In the data rows, the value 128 means zero.
In each game, the first row plays the second. By how much does the first row win? 20 means about a draw, 40 a big win and 0 a big loss. Wins can go round in a circle. Each row has two weighted sums of its numbers, A and B, taken from their middle values. A row wins by its A times the other's B, less its B times the other's A.
[100 117 189 183 160 104 112 224  70  99  83 122 182 139 109 187 131 106
 168 113 138 125 116]
[ 70 224 147 156 154 110  82 130  90 111  95  99 149 180 173 146 109 108
 172 121 199  89  75] -> 17
[121 121 117  78 138  99 145 237  80 103  99 129 199 103 101 154 191 163
 124  75 100  98 108]
[118 120 109 126 136 123 127 122 106 115  73  97 120 112 115 121 196 130
 209  85 108 122 111] -> 15
[141 109 147 170 138 160  96 108 152 210 152 166 170 144 123 110 166  87
 146 159 152 117 140]
[115  98 104 118  90 210 127 107 134 106 146 122 114 127 109 103 107 128
 111 119 110 130 155] -> 21
[125 181 232 143 110 100  39 122 185 110 102 141 140 176 249 138 178  81
 103 153 160  51 110]
[136 124 137 150 165 107 108 110 167 155 152 178 151 165 103 102 117 118
 186 128 195 113 134] -> 15
[167 154 159  94  89 111 127 112 160 103 100 170  72  96 202 104 106  84
  98 109 131 165  90]
[176 101 125 127 177 178 109 105 130 133 158 121 113 162 108 174 105 113
 128 140 161 105 163] -> 19
[177 104 110 117 170 141 202 112 120 117 147  97 120 163 114 183  98 179
 106 124 164 197 167]
[163 103  99 118 167 202 141 117 122 149 153 104 115 146 126 141  96 146
 148 120 161 142 162] -> 20
[166 104 141 176 100 188  84 110 127 104 162 101 158 143 109 107 105  89
 101 129 118  92 156]
[120 100 105 124  90 103 141 153  90 103 168 104 117  97 113 123 117 161
  98 151 115 142 156] -> 17
[199 102 164 188  84 103  85 156  95 101 127  72 174 166 114 131  94  98
 104 180 127  87 182]
[163 103 111 103 170 200 172 108 126 128 155 114 111 144 114 163 100 165
 105 123 174 158 149] -> 24
[192  94 107  93 167 107 122 115 101 115 134  83 135  85 135 158  98 123
 177  94  81 132 179]
[133 103 109 118 121 133 137 107 168 164 153 193 103 162 131 120  97 134
 168 168 149 140 177] -> 20
[118 110  97 130 167 188 169 105 148 187 130 156 121 138 110 113 118 170
 110 161 146 141 125]
[123 149 131  99 119  98 129 114 163 164 131 168  91  78 110 115 211 106
 171 144 109 137 114] -> 22
[151 106 172 112 143 111  88 118 169 150 158 168  78 156 100 111 107  97
 167 163 168  93 170]
[140  97 104 163 102 120 144 121  96 106 165  94 150 121 111 110 144 160
  96 114 120 143 140] -> 27
[145 104  97 145 112 167 157 107 139 152 153 161 126 119 130 105  98 156
 112 152 125 170 175]
[ 80 107 108  89  92 206 176 108 134 105 144 154 106 146 115 106  93 169
  92 130  99 203 178] -> 17
[150 149 179 102 113  98 124 238  84 107  63 125 146 148 127 128 143 131
 132 131 130 118  98]
[ 61 240 126  81 159  97 127 121 185 133 117 161  43  77 132 103 101 134
 155 156  83  97  74] -> 15
[128 152 139 102 120 121  87 116 166 146 116 180 100 174 120 120 205 105
 127 142 166  99 117]
[145 103 142 136 154 140 101 115 108 118 151  80 123 121 118 134 109  87
 144  74 115 105 147] -> 23
[122 116 109 117 112 131 144 123 101 107 170  65 124 157 101 107 142 138
 129 107 144 147 147]
[ 67 204 103 181 147 127 134 117 143 216  94 152 180 178 113 110 139 134
 214 173 209 138  96] -> 20
[ 94 131 116 157 106 156 124 118 125 110  81 118 144 108 129 108 130 115
 115 139 115 132  98]
[109 110 109  95 170 115 127 118  95 102 127 120 132 111 110 193 110 127
 149  65  85 122 117] -> 21
[153 107 137  82 145 115 115 114 164 209 161 171  68  98  96 101 110  99
 157 179  97  97 168]
[105 204 103 105 128  99 120 114 101 114  82  67 119  80 132 111 127 162
 135 122  94  82  82] -> 22
[ 98 150 185 156 148 104  87 174  93 109  84 114 130 138 204 143 117  91
 147 111 139 111  79]
[110  95 119 102 110 116 121 103 128 125 153 101 114  90 116 113 105 102
 131 122 123 104 162] -> 22
[170 100 140 142 172  96 143 213  76 105 173 124 119 146 110 255 104 139
 122 156 167 134 159]
[123 111 170 129 127 110 101 138  97 112 127 123 112 119 149 122 207  80
 119  66 102 137 122] -> 16
[131 143 147 136 126 107  68 130 101 121 139  69 124 175 130 118 204  91
 141  80 201  75 128]
[132 123 102 122 100 179 135 109 121 100 110 111 119 145 106 113 149 140
 105 123 112 141 112] -> 25
[ 79 187 108 164 123 110 175 108 172 150 111 139 169 163 132 125 132 154
 123 206 166 163  83]
[180 102 118 113 188 132 126 126 105 114 148  70 125 144 119 243 103 112
 124  97 162 120 159] -> 18
[111 113 154  82 152  99 119 185  89 103 101 114 159 105 113 155 175 119
 217  86 115 126 117]
[189 107 161 174 168 108  48 115 154 189 153 196 178 165 119 106 103  83
 110 179 192  56 174] -> 16
[125 122 106  83 127 110 136 110 128 133 131  90 126 185 114 109 134 134
 185 108 203 147 155]
[187 103 125 105 176 101 137 237  71 103 151 127 147  94 129 248 102 150
 125 171  82 157 174] -> 21
[203 163 111  84  77 101 141 203  75 100  98 110 168 111 140 148 107 166
 102 218 130  95  76]
[142 139 106 154 142 102 230 112 174 172 176 180 173 175 104 112 132 188
 101 169 210 228 152] -> 21
[173 104 109 162 100 134 114 114 111 111 136  87 147 166 137 109  98 124
 112 131 138 123 171]
[117 102 101 181 121 111 167 152  87 106 130 105 179 132 115 123 214 181
 104  74 118 130 123] -> 15
[122 119 100 145 133 149 140 116 108 121  80 116 128 127 111 113 197 147
 174  97 113 121 114]
[145 155  98 107  84 128 188 112 119  98 104  90 124 180 111 105 125 163
  94 125 146 180 114] -> 35
[109  97  93 104  84 175 158 115 147  97 167 177 100 151 123 106 108 149
 103  91 104 137 162]
[120 238 118 133  80  94 122 148  94 104  95  81 112  76 131 124 106 144
 100 198 142 106  75] -> 21
[132 141 106  91  88 125 139 117 150 107 140 179  91 173 113 107 117 136
 110 100 142 136 125]
[128 107 110 108 120 147 145 114 139 143 157 151 104 111 113 111 109 172
 110 133 102 197 164] -> 21
[128 101 138 163 142 123 120 109 125 169 144 125 138 109 146 109 171  88
 117 110  88 113 133]
[133 140 103  93 105 166 171 109 130 122 103 126 117 171 109 111 186 152
 117 118 143 156 110] -> 5
[145 103 114 136  97 106 129 115 129 108 151 106 119  83 121 106 103 115
 104 136 132 124 169]
[148 148 119 111  94 144 131 108 154 106 106 165 107 117 148 106 106 118
 103 132 106 134  70] -> 20
[137 104 108 102 131 143 171 113 159 190 169 173  74 150 110 117 149 158
 132 160 147 146 148]
[120 107 103 108 102 187 136 108 115 102 146  93 120 123 124 110 109 137
 117 125 117 140 172] -> 22
[ 73 165 140 167  89 100 118 116 161 101 112 176 167  93 148 113 110 111
  99 114 120 145  90]
[121 113  98 146 104 173 151 115 106 111 117  98 125 137 107 115 183 154
 105 116 128 143 115] -> 27
[127 105 113  99 143 191 174 117 133 196 139 135  96 129 115 113 187 185
 105 127 126 127 144]
[118 108 104 144 186  96 136 133  92 103 134 109 128 103  96 231 108 153
 105  88  80 113 122] -> 19
[167 102 186 171  88 126  97 131 104 104 140  72 147 126 124 122  98  82
 104 158 107  71 165]
[127 101 104 175 100 146 126 105 157 115 139 154 183 119 105 113 161 139
 107 113 112 128 128] -> 19
[ 60 177 102 171 148 113 137 106 147 196  88 143 164  84 138 113 122 161
 106 167  82  65  81]
[ 59 180 115 115 172 150 133 108 114 121  84 111 113 167 121 163  93 132
 149 113 168 129  91] -> 27
[112 114 178  91  73 114  54 110 166 105 177 193  67 173 142 113 103  77
 109  81 148  62 156]
[172 104 102 158 128  96 116 124 100 112 132 109 121  67 125 111 104 177
 101 111  96 205 173] -> 12
[172  97 101  72 151 119 191 123 102 121 135  55 150 173 137 139  90 166
 132  89 196 183 174]
[ 52 152 130 139 167 102 128 190  77 101  90 109 120 116 135 213 102 138
 145 171 112 132  78] -> 16
[153 121 158  83 169 115  70 116 167 139 167 183  62 173 103 118 101  94
 121 113 166  76 145]
[130 190 149 131 115 102 129 111 169 128 122 180 113  88 168 121 129 108
 145 182 111 154  86] -> 23
[134 153  92  97  87 117 182 104 146 106 140 181  85 168 101 109 122 162
  98 100 154 183 131]
[153 114  95 115 143 100 128 107 156 215 175 139 107  85 109 105 111 163
 128 171  84 170 154] -> 23
[114 112 132 165 104 108 124 121  98  98 132 108 146 100 120 127 163 113
 117 113 109 136 126]
[126 123 128 147 118 141  71 109 139 124 147 118 130 176 127 114 171  93
 113 110 170  74 129] -> 14
[145 110 115  99  79 115 124 132 103  99 108 109 147 108 106 133 111 120
 100 146 122 124 115]
[178 117 159 158  83  97 116 230  80 101 149 114 152 188 128 133  94 122
 107 169 155 114 170] -> 17
[ 97 155 178 123 150 112  81 172  97  96  73 115 118 157 184 144 124  96
 147 106 174 100  79]
[110 110 164  91  87 100 124 116 179  86 176 133  53  85 100 118 108 111
  97  84 127 112 155] -> 16
[127 198 164 128 122 100  54 106 159 156 110 175 124 182 208 112 186  88
 113 156 184  59  96]
[ 99 168  97 164 151  97 126 112 160 207 110 164 143  77 103 107 163 144
 162 166  80 110 108] -> 16
[ 85 154 103 135 167 112 127 115 110 121  82  85 121  91 125 160 111 173
 103  87  78  82 101]
[105 193 109 102 149 158 188 104 116 163  86 121 117 168 138 119 119 166
 111 145 188 177  83] -> 14
[129 115 165  84 124 133  97 118 175 193 129 140  62 131 154 116 211  83
 126 156 112 121 119]
[138 121 155 138 160  94 119 189  82  98 150 127 111  92 101 187 127 119
 178 101  79 123 128] -> 24
[126 126  95 115  80 100 117 114 135 101 127 124 114  73 108 108 116 150
 102 108 132 130 143]
[122 148  94 126 156 119 184 114 158 203 126 176 128 170 108 105 151 158
 119 161 202 190 112] -> 14
[147 102 106 124 141 177 140 117 132 211 160 153 115 121 128 105 102 137
 179 159 113 141 174]
[131 107  96 104 139 113 198 114 178 152 140 160  88 155 108 126 188 186
 100 155 165 188 132] -> 11
[151 138 111 107  99 133 135 124 100  99  75  95 129 130 128  99 132 135
 119 144 116 134  90]
[ 81 129 146 130 156 143 101 128  94 107  72 110 118 134 164 147 109  97
 135  89 135 117 106] -> 18
[144 108 104  82 146 154 202 109 148 217 156 174  83 157  98 102 142 167
 116 153 185 184 143]
[147 197  99  93 117 109 192 117 179 128 107 152  54 172 130 121 148 174
 108 174 159 193  89] -> 7
[156 100 131 168 130  92 138 127 182 135 180 132 188  99 114 129 122 130
 183 168  95 133 150]
[138  97 127 113 169 173  96 121 126 140 143 101 118 124 105 142 109  95
 142  92 128 124 147] -> 20
[123 111 160 175 128  98 124 111 165 156 144 150 187  98 125 122 200  92
 137 159  99 127 133]
[101 139 106 127 133 200 135 124 124 190  85 133 120 128 122 107 125 138
 217 167 131 126  84] -> 17
[ 57 145 108 165 126 166 136 114 117 118  91 101 167 136 138 117 132 128
 176 131 127 124  86]
[117 132 107 136 130 114 155 147  90 108  71 116 114 144 114 133 161 153
 142  86 154 148  94] -> 16
[121 103 214  82 104 111  72 143  89 104 174  88 157 146 146 121 114  74
 100 109 117  96 148]
[170 103  97 175  71 129 183 142  99  97 161  72 164 160 104 130  95 175
  94 153 115 166 151] -> 5
[112 138 150 100 130 167  91 116 135 161  84 128 111 124 255 110 161  84
 112 142 111 140  90]
[103 137 111 162  97 107 152 148  92 102  67 116 125 110 122 120 141 154
 106 130 109 124 110] -> 13
[139 122 144 163 164  93 101 140  95 113 171  60 143 178 104 170 114 113
 162  69 173 118 144]
[112 253 113 135 106  94 129 123 103 104  92  65 119  68 142 108 122 124
 116 165 134 129  67] -> 18
[ 83 164 121  75 156 113 126 115 112 130  74  81 131  95 158 145 120 102
 158 107  80 155  87]
[168 186 144 103  72  99 132 118 130  98  90 135 108  86 255 101 105  70
 110 133 135 181  94] -> 19
[197 106 207 135 187 106  71 204  88 105 145 110 123 178 107 255  95  96
 111 174 154  67 167]
[ 83 151 107 142 153 174 164 108 115 131  78  97 124 139 134 135 109 162
 112 119 144 138  84] -> 23
[127  99 122 104 117 142  95 108 122 127 144  82 121 166 120 112 102 108
 141 132 157 102 174]
[129 130 122 135  73 117 127 114 171 111 123 166 129 157 115 113 116 128
 104  70 126 131 110] -> 20
[124 115 110 128  98 171 121 104 157 111 132 180 111 132 145 107 104 127
 114 153 111 140 177]
[106 125 211 148 146 107  75 119 170 166 114 138 155 143 233 116 175  72
 108 162 144 112 105] -> 22
[149  97 104  75 173 110 142 109 173 136 189 152  40 112 104 109 101 182
 100  95  94 152 152]
[171 131 107  89  76 121 128 118 109  94  83  95 140 113 114 120 102 137
  99 148 130 114  98] -> 18
[124 107 122 117 118 176 110 112 146 150 154 140 120 116 103 116 154 102
 133 127 115 124 135]
[123 109 139 119  82 108 110 119 163  98 184 179 119 162 109 105 104 108
  95  79 133 113 160] -> 20
[157 114 168  83 146 105 106 133  92 109 139  83 148 113 111 137  96  98
 151  93  91  82 176]
[150  97 255 153 106  98  69 242  79  97 158 122 118 158 124 136 109  70
 106 106 138  73 175] -> 14
[107 135 104 152  78 195 186 109 112 104  84 115 132 149 127 116 102 169
 106 142 107 162  99]
[130 144 174 163 155  94 138 109 160 201 141 157 163  75 186 113 144  76
 116 150  78 138 124] -> 36
[137 136 100 117  75 190 162 108 125  99  85 119 113 155 118 111 103 155
  98 128 104 155 103]
[155 130 104 178 167 128 147 113 134 160 146 133 184 176 117 130 103 128
 175 146 191 140 144] -> 23
[135 132 107 155  92 116 180 109 146 109 158 163 145 176  99 104 120 157
  99  96 147 196 141]
[123 127 103  90 139 106 148 109 160 175 161 191  61 175 112 115 152 144
 183 161 204 148 142] -> 11
[145 104 103  95 155 150 197 111 143 205 162 169  91 164 104 112 121 168
 102 165 189 189 143]
[ 57 146  95 181  95 112 175 207  82 100  74 121 175 143 136 143 106 173
 100 180  98 149  84] -> 10
[115 123 101 144 139 123 138 118 159 208 130 160 129 106 111 113 178 165
 119 163  95  99 108]
[132 129 119 127  86 120 127 108 113 106  81 107 127 104 126 110 130 112
  98 131 122 135 106] -> 21
[131 103  98  99 143 172 148 111 122 172 140 129 110 122 103 105 187 171
 116 117 109 116 132]
[144  96 113 151 140  95 137 116 172 164 179 156 152 105 121 118 104 163
 128 163  98 169 157] -> 20
[ 53 167 194  80 182  99 123 165  84 108  63 103 162  99 201 255 100  92
 105 161  82 161  79]
[169 109 113  88 159 104 173 201  80 108 162 114 168 140 115 189 108 169
 120 111 158 169 165] -> 23
[137 185 109 124  87 106 121 107 136 106  87 140 107  87 125 110 111 129
  96 142 134 108  90]
[139 146 104  76 106 107 146 117 151 125 127 173  65 176  98 104 161 131
 114 112 157 141 123] -> 32
[127  97 234 101 132  99  99 233  77  94 131 129 145 128 129 149 196  84
 140  71 131 131 120]
[135 109 104 169 168 138 137 114 148 160 147 163 160 119 110 123 107 143
 155 156 114 120 137] -> 24
[201 107 107 175 173 127 154 103 152 143 141 186 159 169 138 140 101 142
 126 179 160 152 177]
[142 106 124  75 132 108 132 143  93 103 154 111 173  80 121 126 107 123
 200  88  98 130 158] -> 17
[ 86 177 103 142 146 158 143 107 112 134  92 111 122 150 134 114 114 137
 214 139 176 141  75]
[ 86 155 108 124 170 144 162 119 109 116  69 105 115 153 117 144 122 143
 133  99 170 143  90] -> 17
[155 102  99  92 154 141 167 108 166 180 181 170  62 133 103 100 105 168
 107 164 130 163 151]
[159 108 124  93 144 167 111 117 149 220 150 169  83 128  99 106 109 101
 171 173 119  97 172] -> 24
[146  97 128 154 142 171 104 111 150 218 173 179 136 152 104 108 127 107
 192 163 163 114 143]
[132 147  96 123  87 184 185 108 133 110  90 135 112 147 124 114 133 180
  99 136 122 176  96] -> 19
[139 105 101 138 127 104 189 200  86 103 165 116 119 152 102 129 163 173
 106  78 138 162 140]
[147 151  98 116  73 115 146 114 161 102 120 184 114 118 144 114  97 172
  97 120 123 100  72] -> 11
[ 95 168 109 167 158  96 120 101 156 162 103 167 158  78 110 124 116 143
 135 161  82 102 107]
[146  94 159  89 140 104 116 118 181 144 186 154  56 131 115 110 112 108
 214 150 140 116 160] -> 39
[173 164 134  77  86 105 126 125 106 101  73  69 144  86 142 117 113 105
  98 161 135 139  95]
[122 106  99  77 115 171 156 112 152 158 140 155  80 116 102 111 178 162
 109 130 105 133 134] -> 20
[133 107 175 116 117 108 125 214  75 101 143 112 124 119 128 134  96 120
 168 101 116 112 178]
[134 107 132 101 125 104 124 150  85 101 168  90 149 166 107 120 135 134
 168  83 155 134 147] -> 17
[115 112 104 150 143 160 148 116 112 127 115  94 117 130 108 127 155 144
 175  73 147 132 118]
[ 90 122 107 173 187 189 169 112 144 135 115 144 147 141 111 157 112 178
 107 160 160 142 105] -> 6
[127 109 110 141 117 198 134 109 149 144 149 165 123 129 103 105 168 132
 153 123 116 124 138]
[182  97 112 144 151 102 125 114 129 163 138 120 121  85 117 130  95 111
 176 136  77 104 180] -> 22
[144 119 150  97  81 117  98 113 159 104 119 170  75 163 131 109 132  98
 101  93 121 101 117]
[106 166 123 147 133 125 122 126 104 106  74  99 120 168 124 120 164 120
 205 104 172 115  92] -> 15
[120 110 108 114  76 170 128 105 132  98 151  97 117 159 109 110  98 123
 102 130 120 133 153]
[140 222 147  75 105 112  51 114 106 114  77  94 131 177 230  99 140  87
 107 138 174  53  90] -> 23
[ 85 141 122 109 150 183 113 111 115 139  80 108 110 147 138 128 121 113
 208 117 160 113  79]
[190  99  97 150 161 148 171 105 140 182 131 164 131 178 143 126 102 151
 156 184 185 164 181] -> 22
[143 119 122 116  90 111 144 163  92 103  96  87 127 163 102 125 141 138
 110 130 123 136 107]
[145 158 104 107  98 140 150 112 108 114  92  92 121 108 140 112 114 175
 101 160 109 106  73] -> 12
[108 109 148 101  97 125 109 117 178 130 145 184  91 143 115 127 102 112
 126 152 128 108 172]
[ 44 151 159 180 147 131  96 121 103 125  96  81 174 121 255 121 113  76
 117 134 110 141  85] -> 21
[108 126 109 143  91 203 124 113 144 103 100 142 128 133 114 114 122 119
 103 113 112 129  99]
[139 103 106 136 164 102 130 141  94 105 167 111 117  97 108 179 115 148
 132  83  84 125 138] -> 20
[109 100 103  79 113 110 169 110 118 111 143  66 133 179 131 110 115 143
 123 129 171 171 171]
[124  97 100  91 106 124 144 109 131 131 161 136  97  98 106 102 129 158
 108 115 109 149 143] -> 20
[158 142 106  89 107 112 151 177  79  98  69 115 156 124 139 124 126 171
 101 156 117 127  84]
[139 137 159  80  89 100 129 110 165 110 129 165  53  81 151 111 135  84
  92 103 137 137 122] -> 17
[132 110 106 163 157 144 144 119 104 119 150  99 155 125 100 133 129 133
 190  71 121 124 135]
[146 101 114 153 140 115 158 152  91  99 142  78 127 160 137 134  98 147
 154 104 180 174 179] -> 19
[102 123  93  84 142 113 166 156  86 103  74 120 152 133 133 143 157 178
 106  80 123 124 103]
[174 113 104 107 159 147 137 121 104 110 137  78 127 123 131 147 107 130
 173  92 138 137 176] -> 21
[136 101 153 146  99 109 122 137  93  97 163 102 121 124 104 119 139 101
 120 113 108 119 151]
[132 109 140 167 120 147  95 110 160 168 146 189 161 155 116 118 194 106
 146 145 143 116 128] -> 16
[213 111 133  74 183 127 122 113 141 135 129 157  92  99 102 171  97  97
 105 192  86  69 181]
[144 109  94 159  78 104 125 116 158  93 173 138 142  85 112 104 106 146
 101  90 131 135 146] -> 31
[119 195 102 139 122 120 162 121 147 168  90 156 116 184 115 114 174 152
 148 156 195 167  99]
[137 107 113 144 132 106 124 168  87 100 174 122 115  80 111 135 119 167
 143  65  90 148 161] -> 15
[122 113 113 110 122  98 131 102 171 152 168 127  99  71 131 110 109 135
 159 159 108 131 146]
[132 125 131 133 104 100 134 111 139 118 139 131 115  79 123 108 135  92
 102 112 123 116 137] -> 22
[130 113 113 165 147 164 205 102 123 144 139  98 140 165 112 122 146 177
 107  97 188 189 129]
[ 55 159 106 166  92 132 133 114 115 101  96  86 154 111 137 105 101 142
 100 172 110 127  76] -> 21
[135 105 122 150  98 176 100 108 146 129 149 166 144 154 109 106 142 106
 114 117 137 109 137]
[128 106 116  91 133 192 114 112 128 164 107 122 120 132 117 119 199 117
 202 117 122 133 113] -> 20
[116 162 150 150 125  97 132 196  82 103  97 119 129 172 112 134 220 124
 177  73 181 130 116]
[153 109 200 137 136 105  95 184  82  96 127  96 124 150 109 141 101  89
 141  97 153  79 188] -> 18
[157 104 153  79 155 103 108 114 175 153 172 152  39 113 118 109 108 109
 196 151 105 114 177]
[ 78 212 106 152 150 103 122 181  72 105  80 100 126  82 140 170 111 167
 115 129  80  62  79] -> 8
[ 97 150  98 111 172 104 124 112 165 156 127 178  96  83 123 111 111 168
 103 153  84  90 104]
[ 62 146  97  74 177 134 141 108 158 121  98 168  66 116 125 138 105 164
 108 161  94 115  86] -> 29
[135 114 139  80 169 109 117 137 104 103 156 121 147 106 105 186 116 104
 162  79  91 131 128]
[ 85 147  99 175 182 173 174 119 141 129  99 141 174 165 110 160  96 153
 118 176 175 151 110] -> 26
[127 121 113 137  95  98 121 107 156  93 158 152 124  79 100 121 131 111
 107 100 130 117 126]
[123 199 204 123  73  98 140 113 170 101 128 174 120  77 255 119 106  72
  99  87 141 178  98] -> 14
[129 150 155 142 158 132  37 108 122 162 117 104 126 171 199 114 171  78
 109 104 205  57 122]
[132 127 107  97 128 148 147 112 129 164 109 123 113 111 116 110 211 160
 118 124 109 107 115] -> 27
[127 109 176  94 105 101 104 184  86  96 163 110 143 140 109 132 167 107
 121  98 123 107 134]
[132  99 168 132  86 108 123 117 168 108 174 145 104  97 106 120 113  94
  98  85 126 104 152] -> 16
[117 128  97 145 104 124 197 117 104 104 134  82 122 162 103 115 162 172
 104 111 143 191 128]
[167  99 110 118 150 139 151 113 162 189 158 196 105 160 128 110  96 139
 194 177 182 142 164] -> 22
[133  90 113 135 120 141 152 121 107 114 160  70 106 151 122 103 124 153
 135  93 145 156 147]
[163 104 121 155 163 135  87 120 153 169 168 172 141 169 102 129  96 106
 153 170 174  96 156] -> 21
[151 107 126 143 159 121  74 109 142 197 158 146 125 167 107 117 112  91
 169 158 197  83 163]
[ 93 117 139 177  98 181  88 113 133 115 103 136 177 128 188 111 153  91
 100 115 112 128 106] -> 18
[131 127 105  80 105 190 148 114 140 133 119 144  90 155 106 109 201 135
 135 121 139 132 105]
[129 113 101 139 118 158 148 121 158 134 158 186 125 150 120 107 105 140
 129 135 137 143 165] -> 23
[122 153 124 117 124 138 112 113 150 186  93 171 103 110 185 112 129 106
 145 190 101 138  73]
[147 148 112  80 100 168 191 102 142 123  91 141  93 163 135 108 136 175
  98 144 134 184  90] -> 14
[ 45 145 100 132 177 198 160 114 122 115  78 121 120 139 127 184 100 152
 115 128 158 142  78]
[162 106 200 157 115 117  57 144  89 101 139  59 118 153 125 119 107  67
  98 121 138  54 182] -> 23
[200 113 103 101 179 177 142 111 126 110 134  90 118 134 145 175 100 138
 139 126 139 154 184]
[143 105 121 148  99 115 133 110 170 120 174 153 140 132 132 123 111 136
 118 121 112 147 158] -> 20
[180  93 117  73 183 137 122 117 108 108 145  62 140 166 110 190  89 118
 143  74 170 130 157]
[129 119 105 114  81 103 121 118 152  98 130 161  99  89 104 106 103 138
 108  79 131 125 128] -> 32
[103 134 148 170 130 100 118 104 161 195 130 162 177 100 151 117 181  99
 159 177 100 141 110]
[146 107 100 122 172 131 147 112 129 156 142 120 117  98 107 138 108 173
 109 128  85 151 141] -> 25
[ 59 195 161  84 186  97 136 121  98 100  65  78 149  83 199 230 110  82
 108 109  89 169  86]
[195 100 119 182 138 116 124 108 130 176 146 127 165  95 118 104  97 105
 185 148  91 101 177] -> 12
[201  98 139 181 172 106 131 111 130 157 152 144 182  95 101 133  96  83
 102 167  76  82 171]
[108  95 151  93  81 136 104 115 159 105 171 174  68 117 115 111 103  98
  96  89 119  97 145] -> 18
[101 129  97 165  98 112 153 117 182 112 104 150 174 119 133 118 157 182
 100 136 116  97  97]
[ 92 123 113 152 163 197 115 111 124 145  86 110 125 143 133 138 119 121
 176 103 165 120 105] -> 15
[136 215 103  75 121 104 192 116 173 152 105 160  41 181 117 119 141 168
 121 180 178 187  85]
[108 104 128  77 100 153 122 107 117 102 146  93 138 106 111 104 102 101
 104 131 113 110 172] -> 28
[138 142 117  78 114 106 127 117 112 105  74  91 136 103 112 112 169 122
 142 127 105 129  99]
[ 65 133 153 177 172 106 112 124  95 110  74  82 176 109 191 188 110  86
 117  87  92 153  94] -> 26
[127 107 149 144 111 182  62 112 147 137 140 161 124 155 150 114 190  87
 101 121 137  88 131]
[121 175  96 136 125 107 209 134 103 103  77  90 122 173 130 117 188 177
  99 105 171 194 104] -> 27
[105 124 107 151 169 145 187 117 165 167 120 170 146 152 109 107 119 174
 108 135 178 170 111]
[125 127 112 126  98 108 156 180  89 101  73 122 112 116 116 130 148 153
 109 132 109 131 105] -> 24
[112 107 116  99 179 134 129 113 156 132 131 153  93 123 104 132 107 124
 136 134 128 120 124]
[114 106 142 119  88 210  86 115 139 112 146 134 109 145 105 109 104  89
  99 148 110  75 169] -> 19
[141 104  99  85 150 192 190 113 136 212 157 159  86 163 103 112 116 180
 108 157 165 168 159]
[149 115 165  68  83 166  85 106 161 109 137 138  68 124 216 122 102  74
  97  89  99 124 119] -> 18
[ 40 230 161 102 176  98 133 109 161 135 113 187  87  76 255 132 103  74
 108 194  92 201  82]
[135 107 138 103 135 115 117 106 155 197 131 161 100 102 103 107 100  84
 120 166 102  69 177] -> 27
[156 131 110 171 119  98 175 123 183 128 183 153 208 184 122 125 140 153
 130 162 204 179 152]
[169  96 108 153  87 106 211 148  90  95 143  70 137 168  98 131  97 177
  99 170 125 212 173] -> 18
[126 130 131  96 119 145  81 112 150 153 147 168  77 162 119 118 186  97
 128 128 156  91 140]
[148 132 205 124 172 101  53 127 177 115 179 161 128 180 124 107 103  91
 121  67 166  63 137] -> 12
